Each path is a new rotation, seen through one point. The rows after it are directions, each followed by how far the rotation turns it, in degrees each step (0 if it stays put).
Each turn is a multiple of 5 degrees from 10 to 175, or 0.
Each row of a path follows its step; steps can be skipped.
Rotation 1:
step 1: [  9  21 -17 -20 -12  -9  21  44 -19 -22  -5 -13   3 -15 -19  17  -3  28
  15  -1  12  24 -38 -12  33 -28  16   2 -26   1 -26  -4 -16   0   6   8
   8  -6 -10  -1  41  37   8  -7  13 -19 -44 -10  29  -7   3   1  13  -5
  31  10  -8  -7]
step 7: [-26  33 -28 -29 -11   2 -21 -10 -30 -16  11   1  18  -7  25  -5  20  16
  13   4 -15  -2 -17  12 -16 -27 -19  -6   7 -20  -4   1  -9   8  18   1
  19  36 -40  25 -17  50  -4   5  -6 -21 -12  12   8 -18  -3  -5  25  19
  22  22  30   5]
step 9: [-19  27 -25 -34  11  27  31  -7 -19   8  10  -7 -12  12 -16  -1   1  41
  23  16  -1 -13 -26  17  32   4  36  26  13  18   0   8  26   9   7  -6
  -3 -17   2   3  -3  -8   6 -20 -46  -4 -30  21  -2 -10  -3  10   1  31
   0  37 -21   2]
step 10: [  3   6  10 -37   0  -3  -6   1 -14 -47   8  -4  33  12   1 -17 -15  13
  21  16  22   1 -36  25   2  -2 -17   0  16 -12  12  28   3   8   7  -9
  18  22  -7  -2 -40  -3  33   8 -40  -8 -33  40  16 -21 -19 -13  -4   2
  29   7 -16  -4]
step 23: [-14   0  -6  -4 -35  -1  -8   7 -23 -10   4  14   9  10  -7 -11  18  23
  16  48   9  -9 -14  15 -26  -9  16  30  20  -4 -10  -6  -1 -10  44 -16
 -11  -9   3   3  30 -20  -9   6   2   9  13  54 -35  -1 -16  12  21  -3
  23  16  30  39]
step 24: [  2 -28 -19   4   7  -3  17  -5 -20  -8   0 -10   5   1 -19   5  11  10
  48  24 -18 -17 -35  32  11 -36   2  26  18  13  -2  18  -6  24   3   2
  12  20  26   4  20  13  14  23 -11  11 -26   3   5  12  14  39 -10  -5
  21  33  20  41]
step 29: [-13  15   2 -13 -33  14  -9  24   0 -23   9  12  23  42 -23  -4  -5  -6
  -6  15 -13  18 -25 -25   8  12  -4  -4  16   1 -22  -4   7 -40  17   1
 -13  34  25   8 -26 -27  10 -29  22  -7 -18  18 -29  31   1  48  18 -13
   5 -11   5  -9]
[ -3   2  -1   0   1   0  11  -8  -3  11   7   1  -4  -1  -2   3   1   3
 -10   0  -4   0  11  -5   1 -10   2   1  -1   9   9   3   2   2   0  -4
   1   9  11  -1  -1  -1   7   1   0   2  -6   1  -4   1  -2  -1  -1  -4
   1   5  -4   7] | 120
[ 10   3   6   1   1  -1  -7  -4   6   5   1  -6   3   7  -7  -4  -2  -2
   6   2  -3   6  -2  -2  -1 -13   0  -8   1  -5   1   2  -7   3   0  -4
  -9   2  -3   1  -8  -3   3   7  -4  -2  -3   0  -9  10   1   0  -6   2
   0   1   8  -1] | 135
[14  4 -5  0 -4  8  5  5  4 -2 -7  0 -4  1  0  2 -4 -8 -6 -2  1  1 -8  2
 -3  3  6  0  8  3 -7  7 -2 -6  4  1 -2 14  4 -4  3 -1 -2  4 -1 -5  0 -1
  1 -2 -2 -3 -7 -5 -2 -1 -7  1] | 25
[ 0  5  0 -1  1 -4  3  1  0 -2 -3 -2 10 -9 -7  3  5  3  4 -2 -3  6 -6 10
 -2  0  2 -3 -3  1  3  3 -1  9  0  4  8  9  0  3 -7 11  4  2  0 11  1 -7
  1 -2  8 -3  0 -5  6 -2 -4 -4] | 125
[ -4   3  -4   4  -8 -10  -1  -5   1  -2   5   2   4   3 -13  -7  -1   0
  -6   3   1   0  -3  -3 -10   3  -9  -4   2   5  -7  -2   2   3   6  -3
 -12  -2   0   6   4   3  -1  -5   6   1  -1   4   3  -3   0  -6  -7  -4
   2  -2  -4  -1] | 120
[  1   6  -7   4   0   6   0   0   3 -10  -2   6   6   4  -3  -6   0  -5
   7  -5  -2  -4   2  -4   1  -1  -8  -5  -4   5  -1   2   7  -9 -12   4
   0  -3   7  -2 -12   0   7   0  -5   4  -5   2   4  -4  -2   2   4  -1
  -6   5  -1   1] | 95
Rotation 2:
step 1: [ 28  15  13  -5  -6 -10 -19 -15  -3  -4  19 -12  -6  -8 -17   2 -47   6
  -6  18   4 -18   6 -16 -12   1  15  40  -3  -9 -17   3 -17  11 -47   0
  26   0   2 -36  -9   2   4  18  26   8 -21  15   4 -13   1  -7  39   9
  -6   4 -13  -2]
step 2: [  8  15 -10  -5 -26  -2  -5  -1  -7  24   6  15 -14 -17 -14  14 -13  35
  15   1  11  12  15 -14  -3   8 -28 -16  -6 -16  26  12  10  13  18   6
 -21  -3  -4 -17 -21  -1 -51  16   3  -9   0 -10  -8  -9 -18 -45   4  28
  25   8 -21  -8]
step 4: [-14   3   3 -19 -14 -22   5  28  21   1 -17 -30   1   2  15 -10 -17  30
   2  -5 -43   4  -8  11 -24 -16 -25 -21   6  32  21   3  11 -11 -17  -6
  25 -16 -11  14 -14  21  -3  30  -5  21   5   2   5 -23   8  -5 -21 -20
 -10  15  22   1]
step 5: [  1 -37 -25  29  15  -6  -3  28   9  29   8 -11 -16  -1  -6   0  29 -15
 -24  28  11  20 -14  26  19   4   6 -35  20  -7   6   1   3 -10  17 -26
  -4  10  14 -15  -6   4   4  -2  10  14   2  -5  34 -38  -4   5  -8 -18
  -2   1  -1  20]
step 12: [ 22   8 -11  -1  10 -15   0  -5  -8  -2  14   3  -4  29   3 -13  -7  12
 -24  22 -13 -11  21  -7  28  23  13   7  11 -11  18 -10 -30  22  26   9
  19  18 -24   6 -21 -21   3  25  20   5  13 -34  29  14   5 -12  35   4
  10 -14  13 -22]
step 16: [ -5 -28 -13  12   0  -7   4  27  10  -3 -27   3   3 -10  47 -15 -21 -44
 -23  16 -28   4 -12 -20 -14  -9  13  12   7   2 -18  16  14   9 -15 -17
   0   7  11   0   3   3   7  15 -23 -13   3  35  11 -16   6   1 -24   8
 -11  -8  18  32]
step 20: [-14 -11  -7 -14  17  20  27   0 -20  18  -9 -13  -3   3 -36  12 -30   4
  14 -29  30   9 -14  21  -7 -13 -30 -18   3  20 -13 -12  11 -17  -2   5
  -8 -13 -24   4 -12   8  10  18 -12  13  28 -18  14  10 -12  -3 -20  20
  13 -20 -35 -22]
[-7  2 -5 -5  1 -1 -8 -5  4  2 -6  5  1 -4  0 -1  5 -4 -2 -1  3 -4 -1 -1
 -1 -5  0 12 -3  8  0 -2  4 -2  3 -4 -8  3  0 -5  0  3  7 -2 -9  1 -2 -8
  4  2  3  9 -3 -8 13 -3 -1  9] | 35
[  1  -3   2   2  -2   8  -7   2  -6  -3  -5  -4   1   6  -6  -2  -3   3
   2  -6   3 -10   1   2  -2  -3   1  -3   3  -5   6   6  -1   0  -5  -6
   4   9   0   3  -6   3  -3  -7  -5  -3   5   0  -7  -4   2  -2  10 -10
   0 -12   5   4] | 160
[ 2  1  0  4 -2  2  4  4 -5  1  5 -4  5  7  4  1 -8  2  4 -8 -6 -3 -1  2
 -9  4 -8  6 -1 -5  4 -3 13 -4  5 -1 -5 -3  3 -3  5  9 -3  3 -8  2 -3 -2
  4  0 -2  6  4 10  1  2  7  2] | 155
[  6   1  -2   2  -1   9   6  -3   2   7  -6   7   1   6  -1  -4  -3 -11
 -13  -3  -5   2   1   0  -7   3   2  -7   4  -1   1   3  -5   2   6   2
   3  -8  -2  -1   4   4  -8  -2  -2  -1  -3   2   3  -2   0  -4  -8  -2
   7  -8  -7   5] | 160
[  6  -3   7  -7  -1  -3  -3 -11  -1   1   7  -3   1  -2   7  -8   1   0
   3   0  -5  -4   8  -9   8   7   2   5   4 -11   1  -1   1   7   1  -5
   1   1  -3   1   5  -3  -1   6  -7  -4  -3  -1  -4   4   7   0  -5   2
  -1  -9  -3   1] | 25
